In the data rows, 128 means zero.
Here is a table of points, one per row:
{ 93, 151, 148, 138, 178,  80,  72, 154, 159, 106, 155, 123, 122, 167,  77, 116, 175, 142, 119, 166, 185, 129, 176,
 135, 141, 162, 118, 121, 162, 146, 120, 160, 110,  53, 187, 137, 133, 128,  99, 144, 199, 145, 133}
{ 75, 126, 158, 141, 110,  97,  95, 117, 192,  91, 116,  96, 126, 146,  90, 163, 111, 133, 179, 135, 145, 124, 110,
 111,  92, 129,  91, 153,  79, 124, 147, 123, 116,  90,  80, 123, 148, 158, 114, 227, 137, 147, 141}
{ 98,  40, 101, 140, 114, 163, 141, 160, 139,  52, 148, 148, 128,  82, 112, 114, 165,  98, 187, 168, 143, 133, 125,
 135, 125, 172,  76, 151, 105, 105, 164, 151, 128, 146, 168,  88, 131, 159, 100, 114, 129, 143, 132}
{120, 140, 103, 116, 127, 157, 191, 163,  85, 136,  66,  92, 167, 180,  97, 134,  76, 119, 142, 107, 234, 109, 133,
 154, 101, 157, 132, 193, 130,  56, 144, 181, 170, 115, 145, 139, 170, 136, 136, 159, 122, 140, 131}
{156,  73, 102, 139, 114, 112, 134, 136, 133, 147, 121, 168, 174, 114, 104, 122, 120, 153, 125, 129,  88, 112, 118,
 178, 115, 151,  79, 141, 211,  98, 115, 117, 145, 169, 149, 141, 100, 137, 149, 181,  97, 161,  95}
{102,  90, 119, 137, 159, 131, 149, 135, 116, 188, 132, 149, 156,  82, 101, 151, 115, 168, 144, 188,  93, 140, 131,
 146, 123, 140, 114, 152, 123, 104,  79, 123,  99, 157, 168, 153, 125, 113,  70, 138,  74, 222, 134}
{104, 107, 155, 164, 154, 158, 128, 131, 112, 119, 120, 153, 162, 144, 110, 128, 152, 117, 204, 149, 112, 106, 120,
 173, 135, 127, 107, 133, 122, 110, 129, 159,  53, 193, 166,  37, 180, 150, 124, 121, 149, 131, 103}
{ 74, 104,  79,  87, 122, 103, 107, 142, 149, 117, 153,  77, 160, 195, 141, 128, 124, 151, 108, 124,  89, 130, 107,
 192, 130, 164, 108, 207, 184, 114, 123, 199, 152, 107, 109, 146, 173,  96,  91, 140, 141, 100, 154}
{184, 121,  55,  92, 188, 165, 112,  85, 149, 114, 122, 111, 172, 141, 117, 187, 128, 148, 150, 119, 175, 100, 120,
  81, 159, 168, 139, 170, 120, 116, 118, 173, 133, 152, 116, 134, 150, 103, 128, 126, 109,  41, 139}
{104, 107,  85, 134, 131, 118, 130, 136,  93, 166,  87, 156, 125,  80, 173, 147,  88, 144, 174, 158, 141,  89,  91,
 109, 111, 167, 124, 105, 142,  95, 129, 157, 144, 148, 141, 105,  62,  91, 156,  92,  96,  87, 118}
{117, 140, 150, 133, 109, 129, 136, 137, 156, 125, 112, 107, 154,  87,  96,  93, 104, 169, 172, 162, 148, 142, 138,
 169, 128, 143, 143, 194,  78, 167, 185, 101, 161, 137,  45, 110, 130, 108, 134, 166, 180, 147, 136}
{209,  96, 113, 106,  67,  91, 104, 135, 143, 201, 153, 130, 162, 157,  94,  89, 103, 108, 143, 162, 131,  91, 115,
 121,  48, 137, 103, 153, 117, 104, 134, 157, 130, 111,  97,  96, 104, 123, 128,  70,  79,  92,  91}
{141, 116, 151, 120, 104, 108,  72, 147, 114, 136, 141, 123, 120, 150,  97, 196, 104, 190, 129, 150, 223, 103,  72,
 120, 163, 166,  97, 187,  90,  88, 155, 105, 157, 148, 103, 106, 150, 107, 163,  79, 111, 128, 109}
{141,  87,  94, 107,  96,  22,  80, 117,  86, 136, 121, 122, 119, 106, 139,  93, 129, 145, 124, 137, 152,  86,  61,
 131, 137, 187, 120, 200, 140, 138, 121, 103, 109, 141, 112, 139, 171,  87,  71, 176, 165, 172, 135}
{164, 130, 124, 137, 102,  91, 119, 150, 193,  87,  83, 138, 143, 112, 159, 173, 119, 101, 186, 148, 134, 112, 106,
 190, 152, 127, 132, 193,  70, 127, 141,  92,  90,  75,  93, 142, 150, 127, 121, 154, 139, 103, 148}
{145, 117, 148,  80, 183, 123,  52, 141, 152, 108,  88, 116, 137, 133,  99, 183, 130, 104, 115, 124, 200, 202, 113,
 107,  88, 131, 130, 111, 124, 139, 112, 147,  81, 135, 146, 137, 113, 158, 119,  87, 195, 124, 141}
{171,  79,  96, 139, 136, 109, 131,  97, 148, 125,  79, 134, 108, 163, 123, 123, 101, 172, 118, 154, 183,  71,  50,
 145, 171,  97, 147, 120, 138, 121, 137, 129, 122, 127,  67, 122, 113, 158, 110,  84, 121,  94, 172}
{106, 107, 111, 108, 111, 149, 114,  95, 119, 128, 140,  89,  75,  96,  96, 107, 172,  96, 161, 103, 154, 115, 180,
 150, 155, 138, 149, 106, 126,  92, 145,  79, 100, 104,  85,  81, 214, 143, 122, 114, 136, 125, 134}
{117, 123, 155, 116, 113, 135, 123, 130, 129, 126, 105,  93,  86, 148, 102, 201, 138,  71, 104, 146, 154,  65, 166,
 120, 121, 108, 125, 174, 161, 184, 114, 151, 111, 160, 113, 128,  64, 128, 155,  95, 132, 169, 149}
{148, 100, 117, 187, 138, 110,  56, 116,  77,  79, 141,  80, 151, 110, 167, 116, 106, 157,  64, 161, 117, 128, 175,
 140, 135, 181, 112, 178, 136, 108, 119, 192, 100, 117,  85, 166, 170, 103, 110, 150, 101, 131, 119}
{162,  85, 105, 166, 126, 137, 129, 154, 130, 133, 178,  91,  87, 157, 148,  96, 168, 126, 129, 126, 121, 169, 132,
 127, 149, 138, 142, 137, 129, 107,  40, 163,  98, 141, 145,  88, 125, 107,  98, 144, 145, 118,  84}
{ 89, 110, 109, 138,  99, 163, 114, 192, 112, 101, 159, 187, 116,  97,  94, 140, 123, 113, 196, 156, 131, 130, 155,
 138, 122, 156, 102,  96, 145,  79, 163, 143,  93, 179, 104, 119, 143, 118,  88, 159, 154, 114, 153}
{152, 139, 120, 132, 136, 131, 210, 168, 109,  71, 154, 114, 158, 102,  71, 122, 146, 128, 165,  87, 134, 126, 118,
 206, 106, 172, 141, 109,  57, 132,  97, 161,  77, 141, 113, 116, 147, 128, 136, 125,  98, 170, 111}
{105, 103, 103, 179, 160, 127, 153, 174,  85, 156, 159,  59, 136, 133,  55, 150,  93, 104, 101, 160, 141, 101, 101,
  98, 112, 180, 136, 144,  80, 100, 148, 118, 146, 171, 160, 182, 126, 148, 121, 143, 135,  78, 105}
{127, 151,  81, 166,  59, 148, 128,  90, 115,  60, 157, 111, 172,  67,  83, 187, 100, 147, 117, 146, 104, 121,  97,
 127, 140, 132, 138, 175, 110, 103, 134, 158, 107,  82,  99,  92, 146, 109, 115, 146, 185, 102, 111}
{ 94,  93, 149, 169,  72, 164,  97, 122, 149,  84, 151,  84, 164,  62,  97, 123, 151, 115, 118,  99, 164, 123, 109,
 146, 149, 106, 155, 120, 133, 123, 117, 144,  80, 113, 114,  95, 116,  62,  61, 140,  92,  41, 142}
{147, 103, 134, 141, 172, 137,  75, 117, 141, 129, 134, 127,  90, 154,  93, 194, 103,  79, 110, 110, 153, 121, 154,
 156, 156, 200, 185, 160, 122,  98, 160, 100, 111, 128, 112,  56, 107, 173,  53, 111,  90, 137, 180}
{135, 119, 112, 112,  61,  94, 101,  90,  88, 145, 121, 119, 155, 148, 125, 159, 170, 142, 182, 102, 104,  81, 156,
 168, 117,  76, 154, 163, 119, 149, 170, 152, 164, 117, 112, 127,  90, 199, 120, 131, 123, 128, 186}
{130, 125, 106, 149, 111, 112, 110,  81, 116, 122, 154,  78, 101, 145, 131,  85, 141,  58, 117, 119, 153, 128, 175,
 161, 208, 130,  88,  90, 107,  94, 149,  79, 129, 155, 146, 117, 155,  84,  82, 115, 143, 159, 148}
{147, 118, 166, 139, 109, 139, 109, 108, 174, 163, 101, 118, 109,  75, 129, 191, 146,  96, 126, 104, 108,  75,  89,
 171, 141, 115, 111, 137, 146, 148, 191, 199, 170,  96,  94, 132, 140, 158,  72, 147, 149, 140, 139}
{138, 184, 143, 119, 108, 131,  95,  94, 168, 124,  62, 113, 122, 132,  88, 142, 119, 104, 153, 132, 131, 116,  99,
 102, 175, 173, 127, 163, 162, 130, 108, 144, 115, 146, 127, 161,  97, 193,  93,  63, 125, 118, 142}
{160, 135, 158,  96, 162,  87, 110,  84, 148,  77, 139, 108,  58,  76, 123, 157, 118, 141, 143, 117, 144, 104, 164,
 188,  94, 117, 134, 192, 173, 123, 112, 149, 121, 156, 150, 163,  95, 144,  90,  98, 146, 130, 132}
{144, 187, 131,  84, 175,  83,  90, 133, 134,  91, 181, 106, 125,  64, 154, 143, 129, 102, 133, 108, 168, 102, 126,
 160, 159, 118, 146, 164, 145, 121,  86, 149, 123, 167, 117, 107, 110, 211, 105, 132, 101, 186, 141}
{156, 112, 126, 104, 147, 161, 108, 125,  53,  92, 141,  65,  89, 136,  81, 150,  80,  91, 152, 143, 111, 146, 128,
 109, 192,  96, 168, 140, 171, 160, 177, 119, 128, 109, 152, 112, 152, 123,  93, 145,  40, 101, 131}
{167, 129, 161, 119, 112, 190, 110, 153, 131,  84, 167,  70, 142, 138, 155, 127,  99, 124, 162,  85,  89,  43, 104,
  82, 122, 123, 175, 171, 154, 127, 165, 124,  88, 107, 156, 143, 110, 117, 141, 110, 139, 196, 184}
{141, 136, 171, 129, 168, 148, 169, 125,  85,  97, 198, 118, 124, 190, 164, 128, 150, 104, 116, 101, 104, 147, 109,
  55, 130, 137, 130, 139, 145, 118, 192,  62, 116,  87, 114, 115, 137, 106, 120, 106, 110, 141, 160}
{ 91, 146, 143,  89,  93, 137, 139, 135, 144, 115, 131, 217, 118, 102, 199, 132,  86, 122, 105,  92, 129, 106, 143,
 107, 116, 113, 162, 157, 143, 172, 180, 122, 116, 137, 177, 142, 150, 144, 192, 117, 113, 136, 179}
There is one direction along which these points spread out most. Take the direction at right angles to it along which they spread out most. Then take the direction at right angles to both along which they spread out most. Go by this last direction. For each point below, how far along it does it lie, from 0 to 99? The average is 50, and the first point in the table lies past the average. One standard deviation of the points above along it is 16.
{120, 140, 103, 116, 127, 157, 191, 163,  85, 136,  66,  92, 167, 180,  97, 134,  76, 119, 142, 107, 234, 109, 133,
 154, 101, 157, 132, 193, 130,  56, 144, 181, 170, 115, 145, 139, 170, 136, 136, 159, 122, 140, 131} 41
{141,  87,  94, 107,  96,  22,  80, 117,  86, 136, 121, 122, 119, 106, 139,  93, 129, 145, 124, 137, 152,  86,  61,
 131, 137, 187, 120, 200, 140, 138, 121, 103, 109, 141, 112, 139, 171,  87,  71, 176, 165, 172, 135} 64
{ 94,  93, 149, 169,  72, 164,  97, 122, 149,  84, 151,  84, 164,  62,  97, 123, 151, 115, 118,  99, 164, 123, 109,
 146, 149, 106, 155, 120, 133, 123, 117, 144,  80, 113, 114,  95, 116,  62,  61, 140,  92,  41, 142} 61
{148, 100, 117, 187, 138, 110,  56, 116,  77,  79, 141,  80, 151, 110, 167, 116, 106, 157,  64, 161, 117, 128, 175,
 140, 135, 181, 112, 178, 136, 108, 119, 192, 100, 117,  85, 166, 170, 103, 110, 150, 101, 131, 119} 51
{167, 129, 161, 119, 112, 190, 110, 153, 131,  84, 167,  70, 142, 138, 155, 127,  99, 124, 162,  85,  89,  43, 104,
  82, 122, 123, 175, 171, 154, 127, 165, 124,  88, 107, 156, 143, 110, 117, 141, 110, 139, 196, 184} 42
{102,  90, 119, 137, 159, 131, 149, 135, 116, 188, 132, 149, 156,  82, 101, 151, 115, 168, 144, 188,  93, 140, 131,
 146, 123, 140, 114, 152, 123, 104,  79, 123,  99, 157, 168, 153, 125, 113,  70, 138,  74, 222, 134} 36
{162,  85, 105, 166, 126, 137, 129, 154, 130, 133, 178,  91,  87, 157, 148,  96, 168, 126, 129, 126, 121, 169, 132,
 127, 149, 138, 142, 137, 129, 107,  40, 163,  98, 141, 145,  88, 125, 107,  98, 144, 145, 118,  84} 36
{ 91, 146, 143,  89,  93, 137, 139, 135, 144, 115, 131, 217, 118, 102, 199, 132,  86, 122, 105,  92, 129, 106, 143,
 107, 116, 113, 162, 157, 143, 172, 180, 122, 116, 137, 177, 142, 150, 144, 192, 117, 113, 136, 179} 46
{152, 139, 120, 132, 136, 131, 210, 168, 109,  71, 154, 114, 158, 102,  71, 122, 146, 128, 165,  87, 134, 126, 118,
 206, 106, 172, 141, 109,  57, 132,  97, 161,  77, 141, 113, 116, 147, 128, 136, 125,  98, 170, 111} 54
{156, 112, 126, 104, 147, 161, 108, 125,  53,  92, 141,  65,  89, 136,  81, 150,  80,  91, 152, 143, 111, 146, 128,
 109, 192,  96, 168, 140, 171, 160, 177, 119, 128, 109, 152, 112, 152, 123,  93, 145,  40, 101, 131} 27
{105, 103, 103, 179, 160, 127, 153, 174,  85, 156, 159,  59, 136, 133,  55, 150,  93, 104, 101, 160, 141, 101, 101,
  98, 112, 180, 136, 144,  80, 100, 148, 118, 146, 171, 160, 182, 126, 148, 121, 143, 135,  78, 105} 26
{130, 125, 106, 149, 111, 112, 110,  81, 116, 122, 154,  78, 101, 145, 131,  85, 141,  58, 117, 119, 153, 128, 175,
 161, 208, 130,  88,  90, 107,  94, 149,  79, 129, 155, 146, 117, 155,  84,  82, 115, 143, 159, 148} 47
{144, 187, 131,  84, 175,  83,  90, 133, 134,  91, 181, 106, 125,  64, 154, 143, 129, 102, 133, 108, 168, 102, 126,
 160, 159, 118, 146, 164, 145, 121,  86, 149, 123, 167, 117, 107, 110, 211, 105, 132, 101, 186, 141} 51
{117, 140, 150, 133, 109, 129, 136, 137, 156, 125, 112, 107, 154,  87,  96,  93, 104, 169, 172, 162, 148, 142, 138,
 169, 128, 143, 143, 194,  78, 167, 185, 101, 161, 137,  45, 110, 130, 108, 134, 166, 180, 147, 136} 85
